In the rows, 128 means zero.
Rotation paths and how fast each direction turns (degrees per step):
Each turn is a multiple of 5 degrees from 10 to 175, or 0.
Each row of a path follows its step; steps can be skipped.
path 1
step 2: [123 123 135 125 111 120 128 112 123 132 137 129 129 122 124 127 120 120
 130 132 130 131 128 125 127 114 129 125 119 132 120 121 126 122 135 130
 118 137 134 114 122 123 127 129 117 126 117 128 127 136 126 121 120 130
 124]
step 8: [136 119 136 119 125 112 122 125 129 132 123 124 128 124 126 117 122 138
 122 126 135 131 132 124 115 119 135 127 129 134 124 133 118 128 127 122
 119 124 124 117 119 122 125 126 120 136 131 136 125 120 118 117 130 125
 125]
step 10: [124 132 129 137 119 126 126 127 121 130 125 113 129 136 125 134 132 120
 121 132 123 127 133 129 120 137 112 133 118 137 138 131 120 127 120 129
 139 131 117 122 135 127 136 133 131 130 130 128 136 129 121 142 130 129
 124]
step 11: [133 136 134 133 132 121 123 134 135 124 134 130 117 120 134 134 131 131
 123 135 136 126 129 128 131 134 126 123 143 123 126 129 118 129 125 116
 125 124 135 125 130 127 132 116 122 131 136 140 130 131 147 129 128 135
 138]
step 16: [119 133 133 140 130 134 124 119 129 136 130 131 127 124 127 131 127 127
 134 125 126 125 133 123 124 139 119 125 130 137 135 130 121 127 133 140
 139 129 114 123 116 119 139 119 125 118 121 131 135 127 123 130 132 140
 137]
step 21: [128 133 136 131 128 135 134 127 136 131 143 120 115 125 129 134 121 132
 129 136 125 117 122 137 123 135 123 127 128 131 118 120 139 131 132 126
 138 136 125 124 130 120 128 136 121 138 122 128 116 121 122 121 121 128
 121]
step 22: [130 130 126 128 122 126 121 122 134 123 131 120 138 124 126 138 134 124
 136 118 129 129 126 128 124 122 129 131 125 135 118 124 124 130 130 131
 128 118 129 122 112 124 133 117 138 114 123 135 123 123 126 143 132 137
 136]
step 24: [127 133 120 116 137 128 128 136 120 130 135 125 138 127 125 113 124 135
 118 125 131 131 122 127 120 130 132 126 127 128 125 131 129 129 127 119
 121 132 114 127 133 120 147 136 131 131 138 134 128 119 128 124 126 134
 121]
step 25: [129 128 127 130 126 126 137 120 130 130 125 133 137 136 139 132 134 136
 119 129 129 118 125 132 125 120 130 132 132 119 134 114 132 125 141 131
 113 128 127 127 130 140 122 120 129 125 115 131 116 132 140 126 134 130
 125]
[127 128 126 128 126 133 129 128 128 126 127 128 129 129 129 126 128 128
 131 125 129 128 131 126 128 129 127 126 126 132 132 128 127 126 130 129
 131 129 128 128 131 128 125 125 131 126 129 128 130 129 128 128 129 128
 128]
110
[130 122 128 127 130 131 131 131 130 129 128 129 130 128 129 130 129 127
 131 127 128 128 128 129 128 128 128 129 130 127 130 126 129 129 127 126
 126 129 129 124 128 127 126 128 127 130 128 126 127 128 125 128 128 126
 130]
55
[130 127 128 129 124 127 134 127 127 131 129 128 127 126 125 128 130 126
 129 129 129 129 130 130 128 127 129 128 128 129 130 132 124 127 125 130
 128 127 130 128 128 128 127 129 126 128 130 127 128 127 132 127 128 128
 127]
10
[130 129 129 129 128 130 129 128 126 128 126 127 129 128 127 128 124 131
 131 124 129 130 129 127 127 127 127 126 128 128 125 128 127 125 125 127
 126 128 127 128 129 129 132 130 128 126 127 125 128 126 128 130 130 129
 131]
175
path 2
step 0: [134 130 122 134 123 118 130 135 126 128 133 129 129 134 128 121 120 128
 132 135 138 127 133 138 129 132 124 140 129 131 123 138 132 123 128 128
 121 128 117 119 122 138 112 130 139 131 136 124 124 120 132 127 131 137
 133]
step 4: [131 134 122 126 131 132 113 133 131 125 137 133 130 128 128 126 132 133
 135 132 132 118 132 129 116 132 127 122 135 128 119 128 131 120 127 130
 140 128 131 126 129 119 119 142 124 134 134 127 130 130 109 120 124 129
 127]
step 6: [131 134 131 129 127 128 130 124 135 132 134 139 121 133 132 124 120 122
 129 128 139 129 125 131 128 126 115 134 127 112 118 137 131 121 131 117
 128 132 115 123 123 126 128 134 125 129 120 127 122 133 129 128 121 124
 142]
step 8: [121 128 130 128 124 121 131 138 119 137 134 136 139 127 130 126 121 123
 128 126 130 116 121 126 127 132 125 116 136 132 139 129 130 129 141 128
 122 132 122 128 124 136 112 136 130 131 132 118 120 129 129 131 128 123
 130]
step 12: [133 130 127 140 131 126 131 127 123 119 136 133 120 132 126 120 134 134
 140 127 135 122 128 144 132 132 127 127 126 125 121 127 122 128 132 114
 124 127 121 127 130 132 116 128 118 136 134 130 126 131 120 121 116 132
 126]
step 13: [139 124 123 131 128 123 118 126 134 124 138 137 139 132 126 134 132 126
 135 138 134 126 125 132 121 132 136 124 133 139 130 131 131 129 131 121
 124 138 131 132 125 135 117 135 129 125 126 128 128 118 136 127 127 121
 142]
step 14: [130 142 129 123 128 120 129 126 125 139 137 129 125 129 135 129 129 139
 133 130 128 120 126 121 131 131 129 133 140 124 121 134 135 135 127 133
 124 133 121 115 124 129 119 127 115 122 127 115 124 129 135 129 130 132
 138]
step 15: [144 122 123 124 132 132 137 128 129 118 142 135 123 123 125 128 127 131
 122 129 124 131 120 128 126 124 127 133 132 129 136 128 139 122 127 128
 124 133 115 132 131 122 125 123 115 130 133 120 125 129 115 135 118 128
 133]
step 24: [131 125 123 133 137 126 121 124 126 125 141 126 137 123 132 128 138 129
 129 129 141 119 123 133 132 122 118 113 128 130 124 128 131 127 133 125
 127 133 128 122 133 115 129 140 123 136 131 122 129 143 125 130 119 131
 128]
[126 129 130 126 128 129 127 128 127 125 124 130 129 127 130 126 122 127
 126 130 125 127 126 127 127 129 125 128 128 126 129 127 128 130 130 126
 127 128 127 127 128 129 128 129 132 128 130 129 130 128 127 131 128 128
 128]
35
[128 126 131 126 126 125 127 128 128 129 127 131 127 129 132 130 130 125
 130 125 130 127 127 130 128 126 126 127 133 128 129 127 128 129 132 126
 128 126 129 128 130 130 130 127 125 130 127 129 129 127 127 128 128 126
 127]
20
[131 128 128 127 127 127 128 128 130 128 127 129 133 132 131 128 129 131
 129 130 129 129 130 126 130 126 127 129 130 127 128 129 131 126 125 130
 128 126 129 126 123 129 130 128 128 128 130 127 130 128 127 130 128 129
 128]
80
[129 127 128 127 129 128 129 128 131 129 129 127 125 128 128 128 128 128
 130 130 128 127 129 128 128 131 130 131 129 129 128 129 129 127 128 126
 129 130 131 125 128 129 130 132 132 128 127 130 130 125 125 126 131 125
 129]
115
